grid = [104 140 141 128]
Read off the last entry.
A: 128
Read off the entry just right of 104.
A: 140
The first entry from the left is 104

117	102	137	129	131	120
What is the entry just right of 131?
A: 120
The third entry from the right is 129
What is the 3rd entry from the left?
A: 137

[[132 147 125 122 125 122 137 125 132 124 124 124 124 124]
 [129 146 123 127 132 125 132 123 129 131 132 122 123 131]
 [113 131 154 133 133 131 113 153 113 132 132 152 153 132]
 [123 151 128 124 130 120 127 128 122 128 129 126 127 128]
 [131 135 134 129 128 130 132 134 131 128 128 133 134 128]
 [117 147 131 129 136 124 120 131 117 134 135 130 131 134]
 [130 126 135 138 137 139 128 135 130 137 137 135 135 137]
 [138 144 116 127 130 127 141 116 138 129 130 116 116 129]
 [139 110 130 150 146 153 132 130 139 147 146 132 131 147]
 [125 120 140 144 143 144 121 140 125 143 143 140 140 143]
 [123 125 146 137 134 137 122 145 123 135 134 145 145 134]
 [129 127 131 140 140 139 127 131 129 140 140 131 131 140]
 [118 130 153 131 128 131 119 153 118 128 128 151 153 128]
 [122 143 125 133 139 129 124 125 122 138 139 124 125 138]
 [124 129 136 138 139 137 123 135 124 139 139 135 135 139]
 [127 140 124 134 139 131 128 123 127 138 138 123 123 138]]
Indices start at 1.
The entry at row 2, column 2?
A: 146
The entry directly below the largest entry?
A: 128
The entry in the bottom-left corner?
A: 127
The entry in row 1 and column 1: 132
The smallest entry is 110
The entry in the top-right corner?
A: 124
The bottom entry of the column that holds the largest entry?
A: 124
The entry at row 3, column 1?
A: 113
The entry in row 1 and column 3?
A: 125
The maximum is 154
The entry in row 1 and column 2: 147
The entry directly below 121 is 122
The entry just left of the smallest entry is 139
The entry just right of the smallest entry?
A: 130
The entry directly above the smallest entry: 144
The entry in row 2 and column 3: 123
The entry just right of 121?
A: 140
The bottom-right entry: 138
The entry just right of 152?
A: 153
The entry directly below the smallest entry?
A: 120
The entry just left of the largest entry is 131

M =
array([[133, 122, 126, 121, 130, 133, 125, 124, 125, 131],
       [125, 143, 142, 145, 134, 124, 139, 143, 143, 126],
       [130, 121, 121, 122, 138, 130, 133, 121, 121, 130],
       [133, 148, 148, 147, 122, 132, 128, 148, 148, 133],
       [139, 116, 120, 114, 127, 139, 119, 118, 119, 137],
       [131, 126, 131, 123, 126, 131, 122, 129, 130, 130],
       [150, 131, 126, 134, 127, 150, 127, 127, 126, 149],
       [147, 140, 135, 142, 124, 147, 127, 137, 136, 147],
       [129, 108, 105, 112, 152, 129, 143, 105, 105, 128],
       [124, 122, 120, 127, 149, 124, 145, 120, 120, 124],
       [130, 142, 144, 141, 125, 130, 128, 143, 143, 130]])
Indices start at 1.
Read off the entry in the bottom-left corner.
Answer: 130
The entry in the top-left corner: 133
The entry in the bottom-right corner -> 130
The entry just right of the largest entry is 129
Read off the entry at row 1, column 3.
Answer: 126
The entry in the top-right corner -> 131
Read off the entry at row 2, column 2.
Answer: 143
The top entry of the column that holds the largest entry: 130
The entry in row 3 and column 1 is 130
The entry at row 2, column 1 is 125
The entry directly below 140 -> 108
Read off the entry in row 1 and column 2.
Answer: 122
Read off the entry directly above the largest entry.
Answer: 124

Read these off the grid that follows.
1) What is the entry just left of 134?
2) What is the entry just left of the smallest entry?
((147, 134, 131, 141), (149, 127, 131, 150), (149, 133, 132, 145))
1) 147
2) 149

x =
[[119 134 141 134 130 125 127 124]
 [125 123 137 131 128 128 125 121]
 [126 137 137 134 127 137 130 125]
 [126 123 134 130 128 131 126 121]
 [116 134 144 133 131 119 125 124]
 [130 150 138 139 126 145 136 129]
 [126 126 134 132 127 134 127 122]
 [116 139 146 135 131 119 127 125]
 [125 137 138 134 128 134 129 125]
 [131 131 132 133 125 142 130 124]
 [131 126 131 132 125 142 129 123]
 [125 126 137 132 128 131 127 123]]
Which number is the entry in the top-left corner?
A: 119
Which number is the entry just right of 144?
A: 133
The entry in the top-right corner is 124
Which number is the 2nd largest entry?
A: 146
The 5th entry, reading row by row -> 130
The second entry on the diagonal from the top-right corner is 125
Which number is the largest entry in the last row?
A: 137
The first entry in the row that holds the largest entry is 130
Which number is the 3rd entry from the end, reading row by row?
A: 131
Which number is the bottom entry of the column that holds the largest entry?
A: 126
Which number is the largest entry in the last column?
A: 129
The entry just left of 146 -> 139
The 3rd entry on the main diagonal is 137
Which number is the maximum?
A: 150
The 3rd entry on the diagonal from the top-right corner is 137
The bottom-left entry -> 125
The last entry, reading row by row is 123
Which number is the entry just right of the largest entry?
A: 138
Which number is the 2nd entry in reading order?
A: 134
The 4th-last entry, reading row by row -> 128
Which number is the 2nd entry from the end, reading row by row?
A: 127
The third largest entry -> 145
Which number is the largest entry in the first row?
A: 141
Which number is the fifth-last entry, reading row by row?
A: 132

Read these off the row that follows.
1) Which number is the last entry?
2) Which number is the third entry from the right?
3) Which number is the entry just left of 126?
4) Which number is the 2nd entry from the right?
5) Which number is the entry just right of the centre entry?
[140 127 107 153 131 109 126 103 125 119 123 140 113 129 129]
1) 129
2) 113
3) 109
4) 129
5) 125

Questions about the grid below.
1) Read off the entry in the top-right corner.
2) Read off the second entry, reading row by row.
3) Read off the entry in the bottom-right corner.
4) Read off the largest entry in the last column.
5) Read off the smallest entry in the last row.
6) Read off the first entry, reading row by row.
7) Read off the top entry of the column that holds the largest entry.
8) Read off the 2nd largest entry.
[[121 131 133 125 133 126 130 133 129 125 133 138 131 130 127 133]
 [111 134 138 119 140 129 138 134 129 118 145 150 139 127 129 144]
 [119 130 135 126 129 124 130 130 130 123 132 137 132 130 124 137]
 [118 130 135 126 129 124 130 129 130 123 132 137 132 130 124 138]
 [120 131 133 125 134 127 130 133 128 125 134 139 132 129 128 133]
 [108 134 141 118 139 127 138 132 131 115 145 151 141 127 127 147]
 [114 134 135 121 140 129 136 135 127 121 142 147 138 128 130 140]
 [118 132 132 124 137 128 133 135 127 124 137 142 134 128 129 134]
 [116 133 133 123 139 129 135 135 127 123 140 145 135 128 130 136]
 [120 131 132 124 136 128 131 134 128 125 136 140 132 129 129 133]
 [119 130 135 126 130 124 129 130 130 124 132 137 131 130 125 136]
 [120 130 133 126 132 126 129 132 129 125 133 137 131 130 127 134]
 [120 130 134 126 131 125 129 131 129 125 132 137 131 130 126 135]
 [120 130 134 126 130 125 129 131 130 124 132 137 131 130 125 135]]
1) 133
2) 131
3) 135
4) 147
5) 120
6) 121
7) 138
8) 150

a = [118 150 120 118 126 121 132 149 118 149 122 121 120 118 122]
The second entry from the right is 118
The entry just left of 150 is 118
The third entry from the left -> 120
Which number is the 3rd entry from the right? 120
Which number is the 2nd entry from the left? 150
